which system made each run:
run 1, j_255 (11 x 18):
[[  5  13  -1 -29  45  12  23 -31  -7   2   6   7   4   5  16  15  21  23]
 [ -5  17 -26 -13 -33   3  12   4 -24  -3  21   9 -22  -6  -1  -5 -21  38]
 [  7 -27 -22   2  -1 -20  -5   0 -13  -8  -5  21  17 -30 -37 -23  -5 -19]
 [  7  -7  13   8  -5   3   9   5  27  -8 -11 -35   8 -22 -13  -3  50   9]
 [-14 -11  17  26 -28  31 -22  28  -1  10  -6 -16 -12  28   2   8 -15   6]
 [ 10   0   9   5  48 -11 -23   8  -1   0 -20  12  22  29  14  -7 -23 -15]
 [ 22  44  -2 -19   6 -11  13 -19  14   0  11 -22 -13   3  35 -10   3   1]
 [ -4  -5 -11 -13 -36  18  -9 -30 -15   7  31  27 -21 -11   3   6 -16 -17]
 [-19 -35  -4 -22  29  -2   5 -24 -10 -17   2  19  26 -16 -19   3  16  17]
 [-13   9 -15   4 -11   5  30  22  -7 -17  -3 -38  -7  -6 -20 -10   9  35]
 [ 20   2 -12  37 -15  13 -22  31 -12   9 -22   9  -3  -7 -28  -5 -20 -15]]
run 2, j_58 (11 x 18):
[[ -8  11  25 -18   8  16   2 -22  26  21 -11  34   0 -37   7   9  10   3]
 [-27  -9  -9 -20 -27 -14  32  -9 -23  20  -9  -3  -8  13  16  -5  -1  29]
 [  7  -9 -26   5  17 -24   6  35 -15 -10  24  28  -4   4 -36   7   0  10]
 [  1  16  14  20  -6 -21   1  18  40 -18 -21  -9  12 -36 -10 -15  15  -9]
 [-10 -19   5  27 -32   0  13  -9  -2  27 -14 -29  -8  20   8  21   7 -35]
 [  2   2  18  -2  32  15  -8  18   5  23   9  38  -8  29   7  34  10  11]
 [ -1  41   2 -14   2 -29   6  -2  10 -13 -13   8   5   0  42 -17 -12  21]
 [  7  -4 -35   2 -19 -27  15 -26 -19   0  23   4  -7  -6  -7   2 -24 -36]
 [-14 -10  14  -9  13  14   8  -3  24   8  11  32  -2 -40 -33  16  20  -6]
 [-36   1  11   2 -26   0  30  10  -1   5 -32 -14   0   1  10  -1  14  33]
 [ 18  -9 -28  26   4 -27   3  34 -24   9  -1   1  -3  31 -16  19 -13   7]]
run 3, j_944 (11 x 18):
[[ -5 -23  14 -15 -12 -26   2  -8  26 -19  13 -25  13 -10   1 -15  44  -2]
 [-31  -3   9  21 -15  24  18  11  -1  -7  18 -29 -19  29  -3  20  -1 -21]
 [  8   0   5  36  27  20 -20   1  -3   2 -29  18  20   8   1  34 -14   1]
 [ 19  18   0  -9  11 -33   5  -8  12  27 -28 -22  12 -14  17 -14 -30  17]
 [  8  19 -15 -21 -16  -8  17   0 -14  20  23  31 -27   0   2 -16  -4 -28]
 [ -7 -17   3 -12  -5   0  -6 -17   6 -23  15  38  11 -13   4  11  52   9]
 [-35 -17   8   4  -9 -13  19   7  14 -25   8 -45   6   8  -6  13  -1  24]
 [ -6   4  -6  39  15  19   7  28 -13   4 -11  -1  -6   9 -31  18 -30 -28]
 [ 39   7   1  19   3   0 -20  -8   9  26 -44   3  17 -21   6   2   5   2]
 [ 14   3   3 -29 -23 -30   3  -1   3  36  13 -12 -15  18  28 -17  -6  10]
 [-17   4   4 -15  15  -1   2   9  -3 -20  31  44 -10  22   8   1  23 -23]]
run 4, j_11 (11 x 18):
[[  2 -29   2 -20 -27 -21   7   1  15  11  33 -34 -10  -5 -16 -16  21  -8]
 [-25 -12  21   8   6  37  -1  35   3  -4   6  19 -11   9 -26   8  28   1]
 [ -8  -5   3  27  11  -1  -9  -1 -11 -17 -42 -11  27  22  21  16  -3  29]
 [ 31  25 -12  12  10 -19  -2   3   6  18   4 -36  -8   7   6   5 -42 -15]
 [  9  28   7 -12   2  13  -6  -8   6   9   2  46 -12 -22   4 -17   4 -38]
 [-12 -23   0 -30 -21  -5   1 -39 -10  -3   8  10   8   6  29  -1  31  16]
 [-16 -19  -9  -6   5  -4  13  16  -4 -12  44 -18 -13  13 -28  17 -14  26]
 [-17  11  -3  30  12  13   6  21  -2 -31 -31  10  15 -27 -32  -7  -8  -5]
 [ 27  -2   0  19 -24  -3  -3 -18   5  28 -42 -37  12  -9  11  -5   6  -3]
 [ 23   1  15 -21  10  -2 -10  21  14  51  18   7 -23  20   2   0  -5  -7]
 [-17  12   4 -18  25  -8  -3   9  -9 -31   2  44   6  22  22 -18  19  -1]]
run 5, j_255 (11 x 18):
[[ 22   5   4  -2  -8 -29   7   0  37  14  -7 -20   8 -37  -3   7  20  26]
 [-27 -23  19   0 -41  14  -5  24   6  27   3  -5 -22  13  -7 -11   4 -21]
 [ -3 -14   7  15  36  -3 -14   8  -9 -21 -12  28  23  35   8  15  25 -14]
 [  1  35   2   5   4 -20  10  -2  26 -19   6 -30  -2   2  28  15 -23  26]
 [ -8  12  -8   0 -15   9  11 -13  -9  24   6  12 -19 -10  -8  -3 -41 -44]
 [  8 -10  -4 -17  26   1  12 -27  -4  13  -9  38  14 -14  -4  16  44   3]
 [-20  -7  -2  -9 -30 -14  15  20   4  -3  15 -14 -11   3   3   5   8  57]
 [-14 -13 -12  24  -5 -13  -5  33 -13 -17  -3  10   4   4 -30 -18 -24 -35]
 [ 22  16   9  24  25  -6   3  -6  27  -9 -28 -11  20 -19   2  12  32 -13]
 [-10   6  21   4 -34  14  -2   0  18  36   2 -21 -21  13  22  23 -15  15]
 [-15 -15   5 -15  30  -4  -8  11 -20  13   3  42   4  30   3  -3 -17 -21]]
run 6, j_944 (11 x 18):
[[  2   7  20  -5  50  16   7  31  12  13   8   5 -11  26 -13   6  12 -16]
 [  5  42  -3  22 -16   8  -8  -2   0 -29 -31   9   6  -5  33  -4   3  14]
 [  9 -24 -22  -9 -10 -34  -7 -33 -13   7  21  -8  10   3   5   5 -39 -11]
 [-15   3  21 -27  33  17  17  -3  19  19  12  18 -11 -20 -23  -4  17 -23]
 [-15  17  -7  12 -31  23  18   0 -16 -16 -25   7  -3  -1  12   2  28  38]
 [ 12 -30 -23  12   0 -33 -15  14  -9  -5  22 -10   9  15 -18  18 -29  17]
 [ -1   5  26   2  21   1  -4  25  31   6 -10  -6   4 -19 -22 -26   4 -40]
 [ 11  14  -6  10 -40  25   6 -21 -19   7 -26 -10  -7  13  30  -6  25  -7]
 [ 14 -21  -3  -8  13 -14 -21 -10   1  14  35   9   2  26  10  36 -16  23]
 [-31  19  28 -17  36  -8  10  17  23 -15 -10  14   9 -12   1 -22 -11  -4]
 [  1  21 -36  15 -25   7  30 -26 -33 -21 -17  -8  -1 -11   4  -6   5 -11]]
run 7, j_11 (11 x 18):
[[-21  16   9   5  -2  31  22  -6  -2  14 -37   2  -3 -34 -15 -17 -10 -21]
 [ 29 -15 -15  -7 -12  -3   5 -14 -25  44 -22   3   1   7   6   7  24  22]
 [ 11   1   3 -19  14 -38 -10  40  17   7  25  12  -7  11  -3  -7   0  29]
 [-27   6   8  13 -10 -11  -1  21   1 -46  -4   7   7  11   5 -28  13 -34]
 [  9  -8   2  33 -20  20  -8 -29   4  -8   3 -26   4   9  10  36  15 -21]
 [-12  12  21  -9  22  22   1  -9  19  29   4   2  -8  -6   3  30 -39  20]
 [-10  14 -19 -17  18  -9  23  -9 -36   5 -27  23   6   1   5 -26 -23   0]
 [ 40   2 -34  -2 -24 -30   5  -9  -6  -7  19   0  -3 -17 -11  -3  31   5]
 [-25 -15  27  -6 -27  -5 -15  25  38  -1  22   7  -7 -21 -15  -5  10   5]
 [-36 -31  19  13  12  18   8   9 -12  -2 -25 -12  13  31  -4   0  13 -18]
 [ 31  22 -13  28  25  11   4   5  -7   6 -10 -19   0  20   6  33   1  20]]
run 8, j_501 (11 x 18):
[[ -6  -6  10  16  35 -22   3  -5  26 -33   1  -2  24 -10  -8  12  22 -31]
 [-18  16  13  22 -18  23  22 -12  17  11 -12 -24 -12   0  16  41  -2   8]
 [  7  -4 -11   6  14  15  -4  -2 -29  38 -20  32  -3  13  -3  19 -32  -1]
 [ 19  15  -9 -27  23 -40  20  -1   2  14 -16  10   9 -10   9 -24  16  12]
 [-13   5  -8  -4 -47 -23  21  16  10  -4  32   0 -27  -6  -4  -4  12  -9]
 [-16 -39   8  17  12   1 -12   7   7 -12  12  28  14   1 -29  23  14 -28]
 [-14  -1  21  15  28   1  18   4  20  -1 -34 -28  17   8   8  21  17  23]
 [  8  32 -14  25 -14   8  10  20 -17  26 -14  -5 -22  20  10  16 -36   3]
 [ 33  10  -9  -9  19 -25 -11  -9   0  23  -4  38   5  -8   6 -10  -1 -30]
 [-14  -4  13 -33 -14 -27  26 -17  23   6  20  -8  -8  -4  18  -5  36  -1]
 [-37 -21  -6   8 -10   9  14  13 -16 -13  30  20 -14  13 -23  29  -2   3]]
run 9, j_501 (11 x 18):
[[-26  -7  -1  11 -52  -1   4  10  -5  12 -18 -13  -5 -16  -7 -14 -32  12]
 [ 29 -27 -14   8  16   7 -12  11 -20  10  -4  -6   8   9 -32 -18  15 -36]
 [ 12  20  27 -10   2   5 -15  19  33  -8   2  -6  -3   0  21  -9  39  28]
 [-25 -11   3  11 -28  -6 -19   3 -11  -9  11  -4  -3  37  26   3 -40  -6]
 [ 22   5 -11  -2  55   4  -2 -26  -9 -18  13  -6  14   3  -9   4  -8 -25]
 [ -8  38  11 -11 -18  22  18 -24  17  -5  -4  -1 -10 -33  21   5   6  28]
 [-10 -31 -21  -1 -32   5  -6 -15 -37  22  -3  16  -1   3 -11  -2 -28  -1]
 [ 24 -15  -7 -19  41  -8   3  12  -1  -1   1  -7  14 -13 -34 -24  26   9]
 [-17  20  15  10 -44   2   0  33  19 -22  -3 -13 -15  -5  10 -18  16  18]
 [  8 -32  -4  31  -8   1 -36   3 -12  -5   6   0  10  27  -6  11 -19 -34]
 [ 18  13  23 -16  53  12  -4 -14  26   2  -1 -24  13   3  11   1  13   4]]
run 10, j_421 (11 x 18):
[[ 20   7  -4  10 -39  25  -6 -20   7  21  19 -30 -22  -5   6  25  -2   9]
 [-17 -17  14 -11  15  21 -30  18 -16  16  -5  35   2  17  -3  -8 -32  10]
 [ 11  17 -11 -21  40 -15  14 -19 -13 -26  -9 -19  19  12  20 -24  10   6]
 [ 15  18 -26   0 -39   4   5 -11  -1 -14  37  -7 -23 -28 -15   4  -8   3]
 [-20 -36  21   0   2  16 -32  -4   5   5 -12  20  18 -17 -19 -11 -17 -16]
 [  6 -10   6 -13  23   8  17 -15  -4  12 -17 -52  10  20   9  -8  17  14]
 [ 25  20 -27  11 -21  23  -7  24 -24  -7  24   2 -28  11 -14   2  -7  20]
 [  8  -3   7   6  11 -10 -42   0   5 -19 -15  24  25  -9   7 -24 -25 -19]
 [  2   3  12 -24   1  -6  17 -37  14  10  12 -42  -2   2  18 -10   8 -19]
 [-12  -9  -5  -9 -17  46  -4   2 -18  -2  33  20 -23   4 -17  17   6  20]
 [ -8 -12   1   6  30  -4 -22  -1 -11 -25 -29   8  37  -1   0 -11 -26  27]]
run 11, j_836 (11 x 18):
[[ -3 -13  13 -21  53   4  -6 -21   7  -8  18  17  14   5  -6  -1   8 -32]
 [-22  33   5  -1   0  20  33 -20   5 -25 -13 -27  -1 -14  15  -2   9  17]
 [ -8 -14 -24  11 -28  18  -5 -11 -31  10  10  14 -12  -1 -16  23 -40  16]
 [ 24  -8  -5  -5  33 -16  -6  12   6  13 -20  19  19 -31 -33 -16   4   5]
 [  6  13   1  -3 -39 -14  13  20   7   0  -8 -31 -12   2  13 -32  30  10]
 [  2 -35   5   6 -16   3 -37   5  -6  -6  33  16  -4  33   2  15   9 -10]
 [ -6   7  26   3  56   3 -10   0  25 -23 -11 -11  26  -1   4   1  -4  -6]
 [ -8  35  -7   9 -19  24  23 -16 -15   0 -11 -34 -18  11  20  -3 -27 -10]
 [ 18  -6 -19  -8   1  18 -14 -25 -23  23   9  47  -5 -12  -7  21 -10   0]
 [ -3   4   8 -33  19 -23  13   1  20   1 -12   4  14 -34  -4 -25  10  34]
 [-16 -14 -16  -3 -40  -8  18  17 -21 -12  21 -27 -17  16 -12 -22  10   2]]
run 12, j_58 (11 x 18):
[[-44  14   9  -6  -8   7  25   6   5 -19   1  46  -9 -15  -1  -6  13 -18]
 [-16  -8 -16  21 -15 -25  29 -14  -3 -10 -15   2  13  -8   2  41   9  28]
 [  6   5  -2  12  11 -18  17  35  14  36   1  -9 -13 -10 -27  20 -30   7]
 [  5  21   6  13  -6  -7   9  24   3  18 -41  31  -3  -3   4 -19  21 -28]
 [ 13 -13  -3   3 -27 -36   3 -12  11  13   9   6   0  16  26  26  41  -5]
 [-27   0  21 -12   8 -20   2  22  27   3  40  13 -15  15   5  15 -20  -8]
 [-33  33  -3  14  14  -6  29  -4  -4 -27 -22  28   7  -5  11   5  -7 -18]
 [ 17  11 -25  16 -15 -12  25 -27  -1  21  -2  -1  -2 -23  -2  45  -2  10]
 [ -7  -6  12 -12  -7  -8   6  26  13  51  -4  22 -16 -18 -19   0 -19   5]
 [-14  -3  -2  -3  -2 -30  26  19 -11   2 -26  24   7  11   5 -20  38 -10]
 [ 12  -2 -12  17 -18 -39   9  14  17 -16  30  -8  -7  10   1  31  27   0]]
run 13, j_836 (11 x 18):
[[ 10   5   1  19 -17   5  -1  -6  24   2  -8  22   2 -44 -22   5  25 -36]
 [-12 -28  24  -6 -23  -8   2  -8  17  36 -25 -28  11   6  17   7  16  23]
 [  1  -7  -2  -4  25  -2   6  33 -16  12  21   0 -12  49  -6  16   0  16]
 [ -5  37  -4  21  13  -9  -2  19   4 -40 -11  37   5  -4   8  -5   1 -18]
 [ -1  -2  -4   8 -32 -26   5 -39  13   6  -5 -21   8 -18  20   7 -21 -32]
 [  2 -21  11 -20  14  23  18 -14   7  45  17  -3 -15  -2 -21  25  14  -5]
 [-28   8   7  -4  13  13  20  24 -10  -8 -26  27   5   7   2   0  19  42]
 [  2   2 -32  18 -17 -47   1  12 -15 -23   6  -1   7  11   6   1 -32   7]
 [ 19   0   0  11   0 -13  -3   5  28   9  18   1  -4 -26 -28   2   5 -53]
 [-18  -8  32   0 -18  19   7  -7  17  22 -32 -11   4   2  19   1  39  -4]
 [ -7 -13  -3  -2  11  -5   1   2 -18  11  10  -5   0  49  20  32 -14  36]]
run 14, j_421 (11 x 18):
[[  4  12   7  23   3  43 -14  16  -2 -23 -25  -4   7  -5  -8   1  25  31]
 [ 16  -1 -17  17 -21 -30 -14   4 -15   8 -18 -25   7  21  20 -10 -42   0]
 [ 31   9   6 -19  29   1  -8   2  12  20  30  14 -16   6  -6  -8   4 -40]
 [-21  14  21 -13 -19  34  -9 -21   9 -29  -1  15  -2  -9  27  -9  29  14]
 [-23 -31 -16  -1 -11 -22   6 -19 -19  -5  14 -14  12  15   2  19 -36  19]
 [ 10   8  -5  -3  52  13  14  10   3   2   5  -1   1 -22 -42   0 -14  -7]
 [  9  19  -7  13 -33  24   2  -9 -11  -5 -40  -7   2 -26   4 -28  19  -1]
 [ 24 -37  -9  -7 -27 -29 -25  -4  -7  35  11  -7   3  18   4   3  -7   7]
 [ -2   6  28 -22  40   9 -13  32  24  -8  24  -2  -7  13  -7 -16   6   5]
 [-21  20  -8  16 -21  16   9 -11 -16 -50  -5 -14   2  12  22 -11   6 -11]
 [ 17 -18 -19  18   0 -10 -14 -31  -5  12  16   2   6  -2  -6  42 -33 -12]]

runs to name:
run 15 (2 x 18):
[[ -4  26  -7 -27 -16 -10   9 -16  -3 -34  12  10  -4  -8  26 -36  22   5]
 [-13 -34  -8  -3 -26 -20  -8 -21   7 -18  39  -2   4 -14 -15  18  -5  -4]]
 : j_421
run 16 (2 x 18):
[[ 24 -29 -20  -3  14 -10  -3   7 -19   9   4 -44  10  16 -21  -7  -8  24]
 [ 23  27   4  10  15  14 -20  44  15 -10  -1   2  -9 -15 -23 -28  -2   0]]
 : j_11
run 17 (2 x 18):
[[-33 -21  18 -20  -8  39  12 -21 -13  12 -14   6  -1  -2  -2 -14  20  -9]
 [  7 -14 -22   8  18   3   3  13 -31 -11   1  -2   7  35  -7  20  15  40]]
 : j_255
run 18 (2 x 18):
[[ 12  19   4   2   1   7  -1  35  18  19  19  -1 -25   5  -8  26  -5  41]
 [ -5  15   2  11  -7 -26 -14  20  -6  -2 -36  21  10   4  20 -30 -28 -15]]
 : j_58
run 19 (2 x 18):
[[ 30 -26  -8  -2   9   4 -30 -25 -22  26  -6   5  13  15   3  -6 -18 -30]
 [ 14  18  23 -39  27  12   0 -15  21  15  12  -2  -5  -3  21 -10  21  17]]
 : j_944
run 20 (2 x 18):
[[ -6  18  17  18  19 -16  -2  24  28  11 -30  31  10 -16   4  22  -1  18]
 [  6  17  -9   5 -20 -39  32  -3   1  29 -21 -17  -7  14  25   0  -4 -14]]
 : j_58
run 21 (2 x 18):
[[-12 -18   6  10  13   1 -25  30  12 -31  20  34  10 -11 -32   5   5  -4]
 [-21  -4  17  12   2  11   5 -16  10 -24 -35 -43  23  -4  11 -12   9   1]]
 : j_11
run 22 (2 x 18):
[[  3  11   4 -32  12  -9   9  -2  21  10  46  28 -20 -21 -10   9   8   4]
 [-52 -12   1 -10 -21  -1  18   0 -13 -29  -9  23   6  -6  -1 -19  12  12]]
 : j_11
run 23 (2 x 18):
[[ 24  12 -14 -16 -17  21   9   3 -13  38   6 -25 -27  -7 -13 -11 -16  28]
 [ 10 -17  -5 -11  12  -6 -27  27 -14   5  -5  49  10  -4 -20 -27   2   7]]
 : j_11
run 24 (2 x 18):
[[ -9  22  14   3 -28   2   0  19   3  27   1  21 -27  27  32   6  -8 -12]
 [-11 -13   1 -14  28 -27   0 -25  -6  -1   2  40  18  14  23  13   3 -20]]
 : j_836
run 25 (2 x 18):
[[-24  -5  31 -18 -19 -18 -13   1  42  -2  15   2   3 -23  13  -3  -3  22]
 [-37 -28  -3  12  -1  13  14  -2 -26 -11  -3 -19   3  27 -12  -3 -15 -31]]
 : j_501
run 26 (2 x 18):
[[ -8   7  37   4  14  -9  -9  19  43  23  -1  21  -3   1  14  28   5   8]
 [-44  17   5  -1  -2 -12  39  12  -6  -5 -17  11  -9  26  24  -1   8  -2]]
 : j_421
run 27 (2 x 18):
[[-13  -6  -4  28 -21 -30   3  -7   4  17 -33   4  14  -7   9   8 -34 -27]
 [ 13  -2  11 -18  25  -4  22  -4  13  51  -1  10 -12   6  -3  16  26 -18]]
 : j_421
run 28 (2 x 18):
[[ 17   5   2  22  -7  10 -26  10   7 -46  -3  -3  13   4   8  -4  43  14]
 [ -4   0   5  21 -23 -21 -18   1  17   0   9 -30  -2  12  20  13 -47 -12]]
 : j_421
run 29 (2 x 18):
[[ 11 -18  12 -13  25 -29 -10  14  17  11  15  25   8  20  11  21  34  22]
 [-36  19  10  -4 -25 -22   9  19  15 -33  16  -8 -10   9  21 -16 -11   4]]
 : j_255
run 30 (2 x 18):
[[-19  -2   2 -12  32   2  39  -7  -1  26  -1  30  -8   1  -7  34  16   2]
 [ -5  33 -10  -2 -22 -14  25  22   5   6  -7  20 -17 -15   7   2   5  43]]
 : j_58
run 31 (2 x 18):
[[ -2  27  17 -12  14  29  23  -5  10  -1 -21 -21  -4 -10   7 -27  35 -11]
 [  5   0 -14  11 -50  10 -18  -2 -23   1   9  21 -14  20  22  17   5  24]]
 : j_501
run 32 (2 x 18):
[[ -1 -16 -19   9 -18 -15  10  -3   2  -2  40  16 -12  -7 -21  45   8   6]
 [-32 -20  23   3  31  -3  10  14  20   9 -21  16  15 -21 -28  12  -8   1]]
 : j_501
run 33 (2 x 18):
[[ -8  -8 -20  13 -20  -2  10  -1   2 -31  25 -14  -1 -20 -23  24   4  34]
 [-18 -31  12  22  -3   5 -10  34   7   8 -12 -11   5 -10 -41  -3 -22 -12]]
 : j_944
run 34 (2 x 18):
[[ -3 -29 -11  13 -28   1   4  -3   4  11  15 -14  -2 -26 -34  31  -3  23]
 [  2 -19  10  13  15   0  -6  47   6  23 -27  -1   6   0 -37  -9   2   9]]
 : j_836
run 35 (2 x 18):
[[-11   1  23 -34  23   1 -20   5  -1 -11   6  23   5  25  27 -35   9  -2]
 [ -5  22 -12 -11  13  10  12 -31 -15 -50  17 -14   5   7  19  -9   6   4]]
 : j_944
